Rows are one point carried round by a steady rotation, each followed by how many steps it has turned.
The counts run from 0 to 430.
[  5.8  -0.1  -5.1   8.6 -16.2 -13.8 -49.3 -18.9  27.4  12.1  -8.2 -20.9
   7.2   2.5   8.1 -23.5  -3.8 -14.0  22.1  -3.5  -7.6   1.1  -2.7   4.8
   4.0   8.0  -4.1  12.9  15.4 -24.3   4.4  11.9  -0.8  -5.7  -6.8  -0.6
  -7.0   8.5   3.0  -3.1 -10.2   1.8  -8.4 -10.8  -4.8 -11.7   4.2  15.8
  -2.9 -12.7 -13.0 -37.4  -6.5  -4.4] : 344
[  1.5  -4.6   1.6  -2.9   2.1   5.3  13.7  -1.5   2.1  -2.1  24.4   1.3
   5.2   9.2  21.5  -8.5  -6.1  -8.0 -23.8  14.0 -13.0  -0.2 -13.6   9.9
  -5.0  15.8   8.0 -35.3  22.9  28.5   9.0   4.4  -4.0 -22.3  -4.0  -0.7
  -1.2  -5.3   8.3   5.8 -15.4  22.3  -1.0  -3.8 -15.4  -7.9  18.6  28.0
   2.5  23.9  -7.7   1.9  15.6 -12.8] : 201
[-15.9  -4.0 -10.7 -10.1 -19.3  -7.5   9.9  -0.2  -9.7  -6.9 -16.8  -5.0
 -20.9   6.1  12.0 -23.9 -12.0   1.0  -3.6  -3.1 -17.3   2.8  -9.2  -0.1
  -7.1  27.1 -10.0 -14.4  12.7  22.4  -4.4  18.2  -9.5   3.0 -15.4  -8.3
 -31.8  -3.1 -14.1   1.6 -12.5 -27.3  -0.4   4.5  15.0 -17.3  21.7  13.1
   7.2   6.1   9.6  -1.3  -0.8 -24.9] : 129
[  6.7  -0.8  -5.1   1.5  21.3  20.5  -9.7  -8.4  -6.9  -6.3  -4.5  -8.7
  -9.6   2.2  -9.1   6.1  -0.8   4.6  12.7  -7.2   6.4  -5.5  19.8  -6.8
  27.0  -8.2  -5.7  -6.9  -2.4 -36.3 -14.6 -15.1  28.9  -3.4   5.6  28.2
  27.0   4.2   9.4 -14.0   2.1  -6.8   3.7 -14.6   5.4 -10.5   5.3   8.8
 -10.6  -1.8   6.0 -18.6  16.7  17.4] : 317
[ 14.9   9.3 -15.4  -8.6  -3.7  12.3 -18.0  -4.1  -1.1   1.8  -8.6 -16.6
 -12.0   0.2  -3.0  -7.4  -1.2   9.0 -18.6  -5.9   5.6 -16.2   7.4   7.2
   8.2 -25.8  -5.7  13.1  -0.4 -24.0  -9.3   3.6   9.0 -21.7 -15.1   7.5
  22.3   0.6  14.1  -7.2 -16.0  -2.7   4.0  -8.0  21.1  -8.5   7.5  21.7
  -4.9 -21.8   1.8 -25.0  21.0  18.1] : 145
[  7.0   3.1  -1.3 -12.0 -14.4 -17.4   9.7  16.7  -0.1  -8.1   5.8  16.5
  10.1  13.9   4.2  -9.2  -2.6  -4.6  -5.3  18.6   1.4  -6.7 -12.3  25.1
 -27.2   7.4 -21.5  11.2   0.0  27.0  10.3   4.2  -5.3   6.2   6.3  -7.2
  -1.1   4.7 -16.6   1.4  -1.9 -18.4 -17.6  15.5  -5.8   8.8  -2.3  -4.1
 -15.6 -13.6  10.2  10.3 -25.5 -30.4] : 55
[ 14.6  -4.3  -2.7   5.5   1.1 -12.9  -0.6  -7.5 -14.7  21.4  10.8 -29.6
   1.4   1.6  22.2  16.0   3.0   3.2 -30.9  21.0 -15.6  31.9   8.8 -18.4
   3.8  -1.1  25.6 -12.6   7.4   8.0   2.4   0.4 -10.5   0.5  22.0  -8.0
  15.7   8.2   9.3   7.1   5.4  22.2   3.9  11.5  -6.1   0.6 -11.9  10.9
  -0.8  10.1 -13.4  19.9   9.3  13.3] : 413
[  1.6   1.7  18.6 -13.4  -0.7  13.0  13.9 -21.2 -10.7   1.1  19.2   8.7
 -21.9  14.3  11.4  -6.0   0.2  -7.7  11.7   9.9  -6.9  -1.5 -14.6   9.8
 -18.6  -4.1   2.1 -20.3   4.8 -11.1  29.0 -12.5 -13.9  -6.0  23.1 -15.8
   9.3  -0.7   0.6 -12.5  -1.3   4.2  -3.1   2.2 -13.9   0.8  -6.9  22.1
 -27.4  32.4  -6.4   0.3  -5.2  -5.9] : 194
[  2.9 -18.4   5.4  -2.6  11.5  17.8   9.9 -23.6  -9.5   3.1 -10.8   2.7
  -9.6  16.2  -4.3 -11.5  -5.4  16.4   2.7  16.5   6.7  31.6  32.2   0.6
 -14.0  -8.2  10.1  -9.4   9.4 -24.2   1.6  -6.1  -2.8   2.6  16.1  19.9
  -1.0 -11.0 -18.1 -13.3   3.8 -17.4   2.2  12.2   3.1   2.7   6.1  10.5
 -22.5  -6.2  18.4  12.0  13.6 -12.1] : 119
[ 26.0  -2.6  -4.9  -9.4 -27.2 -11.7  -0.7  37.1   8.5   4.8  12.7 -13.0
  12.1 -11.3  -1.5  17.7  15.3  -5.4  23.2 -10.5 -10.5   9.9   1.7  13.9
   6.6 -17.8   1.6   2.6 -20.0  23.4 -16.5  13.7  -6.7  23.6  -1.6  -6.8
  16.5   3.2   8.4  -3.4 -10.7   9.4  -7.2  12.2   3.1   1.4  -0.3 -18.5
  -1.6  -9.1   2.9  -9.1   5.4   4.3] : 11
[ 13.3 -13.4   0.9  16.4 -23.3  -1.9 -14.9 -13.3   1.4  32.1  -7.3 -18.7
 -19.5 -16.7  -4.9 -23.7  16.6  14.5  -0.3 -16.6  23.1   1.7  11.3  -3.3
  -5.4  -6.3   2.5  25.1  -8.7 -10.9 -17.8  12.4  -8.9   8.1  -5.2   7.2
   1.0  12.2   5.5 -11.9  -3.5   2.4  -5.5   2.8   0.5  -5.2 -14.0  13.6
   6.1  -3.2 -18.2 -12.3  20.0  15.4] : 140
[  7.2   6.3 -21.2  -6.4 -18.9  -2.3 -15.2  24.4   9.0  -4.6  15.7 -14.3
  28.8  -3.8   7.8  15.3  10.7   1.3 -15.5  -9.4  -5.4  -1.8  -6.5   3.1
  20.7 -24.0  11.6   1.3  -7.1  21.0 -16.3  15.7   2.7   3.6 -19.2  -3.4
  12.8  -3.8  12.9  -6.6  -8.7  13.0   1.6   4.9   7.5   6.2   4.7  -1.3
  30.3 -18.1  -2.2   5.9  16.7   2.8] : 8
[ 16.1  17.1  10.6 -22.0 -10.8  31.0  -7.2   5.5  -2.0 -11.9  27.0  11.3
  18.8  22.6 -19.7  14.2  16.5   3.8  -0.8   6.0   3.0   6.2  -5.9   9.9
 -12.1 -23.6   4.6   3.3  -9.7  -2.8  21.6  -8.5   3.9   7.1   7.5   0.9
  27.9 -13.2   2.0  -8.5  12.6   0.1   5.8 -13.2  -4.7  32.4  -3.0  13.5
 -19.7   1.8  -3.5  -6.9  11.6   1.4] : 393
[ 16.2  -8.4   4.8   2.8  -1.0 -26.9 -15.7   1.7   3.6  11.9   3.6 -32.7
  35.0  12.7  19.8  10.2 -13.6  -9.0   3.6  18.7 -11.6  15.5   9.1  -6.8
   7.0   2.2   0.5   2.0  21.4  -6.4   0.7 -10.2  16.2  -3.7  27.3  12.9
   9.0   1.1  -6.6  20.6   0.5  26.9  -1.0   2.4 -10.2 -12.0   4.9  -1.4
  -6.2 -12.9  -5.3 -15.5  -5.6  -8.8] : 417
[  3.8  -4.8 -28.7   5.6  24.9 -16.0  19.1  11.6  -9.0  -1.9 -17.4  -5.7
   0.8  -8.7  19.3  -3.8  -8.8   6.3 -25.6  19.2  -2.7  -7.3  22.4  -5.5
  12.7  -1.0  -3.1  -2.2   9.5  -8.4 -19.3 -10.3   8.1 -30.9 -16.8  14.1
   9.0  -1.5  -6.3  12.4 -15.4  -5.8  -7.3  24.1  14.1 -16.3   4.7 -12.5
   9.0 -14.8  15.2  21.7   4.5   6.2] : 282
[-18.6 -19.6   1.1  -3.5   1.3  13.9   9.8 -10.6   2.2 -13.0  -3.5  17.8
 -15.9   3.1  -1.7 -13.9   3.4  -0.7  24.4  -5.6  -9.5  25.2   0.9   7.5
  -1.1  16.9  16.7 -32.4   1.0  17.2   1.3   7.6 -11.1  16.7  -9.0  -0.3
 -21.4 -14.6 -11.6 -19.7   1.7 -23.4  -3.7   7.3  -3.0  -2.5  11.4   6.4
  -2.2  11.0  17.8  24.4   4.7 -22.8] : 330
[ 16.9   0.3  -6.1  -2.7   3.9   7.1   7.7  11.5   5.7   7.5  -4.5   7.1
 -12.4  -3.1  -0.4  -7.6  -6.4   5.0  21.7 -21.7  -7.5  -8.0  12.0  27.4
 -14.3 -27.3 -26.0  -5.9  -4.6 -24.0  -9.0   3.5  -5.7 -14.3   5.5   4.9
  -1.1  13.9   0.7 -20.4 -20.1  -0.6   1.1  -8.3  15.1  -7.7   7.7  -4.4
  -7.7  -4.9  12.9 -40.3  11.7   0.9] : 149
[ -0.6   1.3  -6.8   3.1  10.0  17.8 -21.9 -12.8  -6.7 -17.1  -1.6  10.3
 -15.0   5.3 -16.0  -4.0  -9.1  -3.4 -33.6   4.0  14.5  -4.4 -11.8   0.4
   2.4  26.2 -13.0   2.2   4.8  24.3  -3.7   5.1  21.5  13.5  -5.5  -1.6
   0.6  20.4  13.2  -5.5  18.3 -36.5   0.1 -37.1  -6.2   5.0   5.8  18.1
 -11.7  -3.1  -3.5  -2.5  -1.9  -1.7] : 100
[  6.7  -6.1 -12.0  14.5  29.8   4.3  -5.0 -17.3  -5.1   1.5   0.8  12.1
 -16.2  -2.5  11.8 -10.9 -12.8  -1.8 -52.6  23.4  13.3 -10.0  -0.7  10.3
 -11.1  14.1 -22.8   0.4  18.0   4.9  -2.7  -2.5   0.9 -19.7   2.6   9.1
   9.8  24.1   3.9  -1.0   0.3 -11.9 -10.6 -18.8 -11.3  -5.2   1.6  16.2
  -7.1  -3.8  -7.0  11.0   4.7  -0.3] : 274
[  4.7  -1.7  -5.6  -7.4 -27.8  -1.3 -19.5 -16.4  -4.4   5.8  -7.4 -33.4
 -23.4   2.0   5.5 -14.2  -1.5  -1.0   0.8   4.5 -11.5  18.0  -9.6 -19.2
  12.5  23.6  15.4 -10.7  10.8  10.1   0.1  16.1  -3.8  11.9 -15.0 -14.3
   2.9  -4.4  12.0   1.6  -4.6 -13.8  -4.4   3.9   0.6 -23.2  11.7  32.6
 -14.4   7.0 -10.7 -10.6  15.3   0.3] : 339
[ -5.3   0.6   3.7  -8.0 -18.8  -5.3   7.4  11.3  -4.1  -7.1  13.9  21.2
  18.1   6.7  -1.7 -11.3  12.9   6.3 -24.5  15.7  21.6  -8.7  -9.1   9.5
 -23.9  -2.4  -9.2  27.8  -9.8  23.2  11.2  -2.9  -3.0   2.4  -6.3   1.4
   6.8 -15.2 -20.4   2.3   6.2  -8.3 -14.2  14.8  -5.1  22.8 -11.1  -1.2
   4.1 -18.5   1.5  28.1 -13.3 -16.8] : 429
[  3.1   7.1  -4.9   5.6 -24.4 -15.3 -39.3 -18.0   7.2  16.2 -12.0 -30.9
   1.2   0.9   3.7 -19.7  -0.9  -0.4  10.8  -8.2 -16.0  17.7   8.3 -14.2
  -3.1   8.7   5.2   9.8   8.1 -16.4   8.5  15.3 -18.0   3.7  -9.8 -15.7
  -9.2  11.2  -0.9  -2.5  -3.4   4.3   2.0  -3.4   8.4  -5.7  -2.9  16.0
   5.1   3.1 -22.2 -33.9   4.2  11.5] : 342
[-15.6  -5.9   0.6  -3.0 -11.2   3.0   4.4  -9.1   1.3 -11.2 -14.2   5.3
  15.1  19.1  -5.7 -26.8  -9.4  10.9   1.9   5.3  -7.0  10.1   9.0  -4.6
  -7.6  24.4  -1.7  -6.2  24.8  -2.3   8.4   4.2   1.9  -7.2 -20.0  16.4
 -30.9 -25.5 -29.6   3.4  -8.4  -9.4   7.8   2.4   9.9  -1.9  27.8  13.5
   6.8 -10.1   7.4 -14.5  10.5 -24.3] : 126
[ 10.0   6.8 -23.4  -6.4  -8.1  -0.7 -33.0 -15.1   5.1  -1.5   2.7  -5.4
  -7.1   8.1  16.1 -20.7   5.1   0.7 -14.2   0.3  -8.6  -1.9  -1.5  20.4
 -10.8 -27.1  -8.1   0.6   2.9  -8.7   7.9  13.3 -24.9  -5.5  -5.0 -12.0
   9.8  23.0   5.2 -37.6 -11.9 -11.1  -9.1  -5.4   9.7   7.0  -3.4  23.9
   6.3 -21.8  -1.4  -7.5   3.6  -2.7] : 348
[ -5.0  -1.3  16.6  10.4  -6.3  -3.8   8.2   7.7   0.8   7.3  10.5  22.9
   6.1  -9.9 -10.4 -14.9  14.4  -1.8 -10.4  13.6  35.3 -26.9  -7.2  -0.3
 -18.1  20.4  -5.2  33.9  -1.4   8.4   7.7 -12.8   5.0  -0.8  -9.6  10.2
   3.7 -14.0 -11.4  22.2   5.1   5.9 -17.8  13.4 -24.4   7.4  -8.8   0.3
  -1.4   2.5 -17.4  22.8 -14.6  -3.0] : 61
[ 16.1  -7.9   7.0  11.8  -2.3 -24.2 -13.6   1.3   3.9  19.7   8.0 -30.9
  33.3   8.6  17.4   9.6  -6.4  -2.3   0.7  18.0 -10.7  26.8  17.8 -10.8
   0.7   0.0   6.3   2.4  14.4  -9.2   2.4  -5.4   3.4  -0.5  29.2   9.0
  10.0   2.6  -8.2  20.2   5.2  31.8   0.8   1.2  -8.2  -5.5  -3.7  -2.8
  -2.1  -0.5 -11.1 -18.3   1.6  -2.0] : 416
[ -4.2  -6.4 -12.0  -0.5 -21.1  -3.0 -18.8 -18.5  -2.2  10.0  -9.1 -11.3
 -34.1 -17.8   6.9 -20.3  10.3   5.0 -23.2  -5.0  24.7 -11.9 -11.2  -5.1
   4.7   3.8  15.9  14.2   0.3   9.2 -17.3  21.2  -3.9   5.7 -19.1 -13.4
  -4.5   5.4  13.1 -10.9  -3.8 -16.8 -10.2  11.9  -2.0 -15.5  -5.9  25.2
   5.1 -11.2  -1.0  18.8   4.3   7.7] : 137
[ -0.1  -6.5   9.0  21.3  23.5  -6.1 -12.0 -12.3  16.6   8.6  13.3   1.6
  14.6 -11.5  14.6   6.0   8.9 -23.8   4.7  15.4   3.9  12.2   4.5  -7.0
   6.6  17.9  33.1  -6.5  12.7   5.1   3.0 -10.0  -5.3  -2.2  -0.7   4.1
   3.9  -7.0   8.4  14.8   8.8  23.9  -8.4  11.3 -36.2  -2.0  -7.3   2.0
  -4.0  10.2 -14.7  31.9  -6.0  -0.3] : 409
[ -2.3  25.0  -4.2 -17.5  -6.7  -0.4 -10.0  -0.7   0.5 -10.4   7.2   6.3
   4.9  11.4  -1.3  -5.4  21.1 -11.2  26.4   9.1 -15.1 -13.6  -3.4  -4.9
  -1.8 -13.3  10.0   4.5  -9.7 -37.5  32.7 -25.4  -6.2  -9.9 -10.4 -12.7
  23.3 -20.4  -4.4  -3.0  -3.8  -1.4  -7.7  19.3   2.4   5.8 -12.1   5.3
 -17.8   7.8  -7.2   3.1 -15.3  11.7] : 189
[ 21.0   1.2  12.5 -18.4 -34.0   5.6   6.1  16.5  -3.6   9.6  16.7 -12.3
  23.2  11.3  -9.2  10.5   3.5  11.1 -15.2   7.0  12.2   6.7   1.2  19.7
 -22.0 -30.8  -6.0  22.0  -6.7  10.8   4.6  11.0   5.4   6.9  21.0   4.6
  16.4  -9.2  -4.5   2.8   3.8  11.4   5.1  -2.0   7.4  16.8  -0.2   6.4
  -9.9 -19.5   4.1 -14.9  10.3  -7.0] : 220
[  2.7   9.8  12.6 -17.6 -10.7   3.2   4.5   1.6 -14.5  -8.9 -18.4  -7.2
 -20.7   5.1 -24.4  10.2 -12.4   0.5   5.4   1.7   7.0   5.3 -11.7  -8.2
  -3.1  14.5   0.0  12.3  -5.3  14.7  -4.7  10.5  16.4  29.2   4.1 -16.7
 -12.0  -8.9   2.1  19.2  16.5 -30.6  10.3   0.2  10.7  -4.8   0.8  -9.1
 -33.6  -6.3  20.1   0.3 -17.9  -6.9] : 92
[ 11.5 -14.5  11.7  19.0  12.3 -16.8 -11.6  -7.1   7.8  23.4  13.3 -12.8
  11.3  -7.1  17.5  15.4   4.4 -13.2   8.0  10.9  -4.2  28.1  13.1 -11.4
   1.2   5.3  22.7  -8.6   1.9   3.4  -4.1  -5.6  -7.9  12.9  31.0   0.6
   4.3   9.6   4.7   6.7  11.7  23.5 -10.1   7.1 -25.7  -5.0 -21.6  -8.8
  -5.0   6.4 -10.3  25.1  -7.1   2.3] : 40
[ 14.0  -1.5   0.2  -3.7 -14.6 -25.5  -1.4  15.6  -0.9   3.0   1.4  -3.4
  26.9  15.2  11.6   0.3  -6.0   1.0   0.4  13.9  -9.3  14.5   4.6  17.3
 -28.8 -13.2 -23.2  10.2   4.2  10.2  11.1   6.5 -17.8   6.8  30.1  -8.3
  -7.6  14.6 -23.4  -2.3   3.9   2.9  -9.7   5.1   4.6  14.0  -4.6 -17.0
  -0.4 -19.1  10.2  -5.8 -16.7 -26.4] : 423
[ 10.7  13.8   9.9  -6.0  -4.5  -3.8  -1.2  -8.7 -14.2  -1.1  -8.1  -4.2
 -26.1   7.6  -9.8  -7.3 -11.6 -10.2 -13.5  22.4   3.0  -3.5 -11.3  -1.7
 -19.2  29.3 -10.3  15.9  10.0   9.3  13.4   1.3  -1.8  12.4  -0.9 -15.2
   2.0   5.6   0.6  29.1   7.8 -27.3 -11.7  -1.4  -4.0  -9.0  -2.8   8.6
 -42.8   6.9  -5.0  -6.8 -20.7   0.0] : 266
[ -6.1  -1.0  22.9  -9.6  -4.2  15.4  18.6 -24.5  -4.4   6.8   3.5   1.2
 -25.7  -3.9  13.3   2.9  -6.8   0.1   6.0 -19.5   4.1  -5.5 -27.9   4.6
 -15.6 -10.1  11.4 -23.4   7.3   1.7  11.3  16.7 -11.1  -7.7  24.2 -20.1
 -23.3  -6.6  19.4  -3.8  -7.1  20.7  20.2  -3.6  -6.7 -13.8   0.6  19.1
  -0.3  19.0   9.9  -6.2   1.5  -0.5] : 368
[-10.6  12.0   2.6  -3.2 -20.9 -13.6  -3.4   4.3 -12.8  -7.2  -7.2  -2.3
  10.4  11.1 -21.8  -6.1   8.8   6.5  -4.4  20.6   4.0  -4.0  -0.7 -30.9
   0.6  26.2  -2.5  31.8  -2.8  -3.4  13.8 -17.1  14.6  10.3 -10.4   2.3
   6.5 -15.0 -24.3  30.7  15.5 -13.7  -3.0  12.9   4.4   9.3  -2.8  -6.2
  -4.7   2.0 -14.5   5.2 -19.4   6.4] : 262
[  1.0 -16.9  -7.4   3.6  12.4   7.1  22.6  21.4  -3.1  -5.7  -1.7  10.5
  20.1  -4.5  -6.5  20.2  -0.7  18.0 -20.1   3.6  11.8  21.0  19.6   3.2
  -1.3 -15.5   1.9   2.8  -7.8  19.6 -20.3   1.9   4.8   6.4   1.8  19.3
  -3.0  -6.8  -8.0  -1.5   6.2  -4.3   6.7   5.0   8.5  12.3   2.6 -22.1
  16.8 -23.7  24.6  28.8  13.0 -10.8] : 82
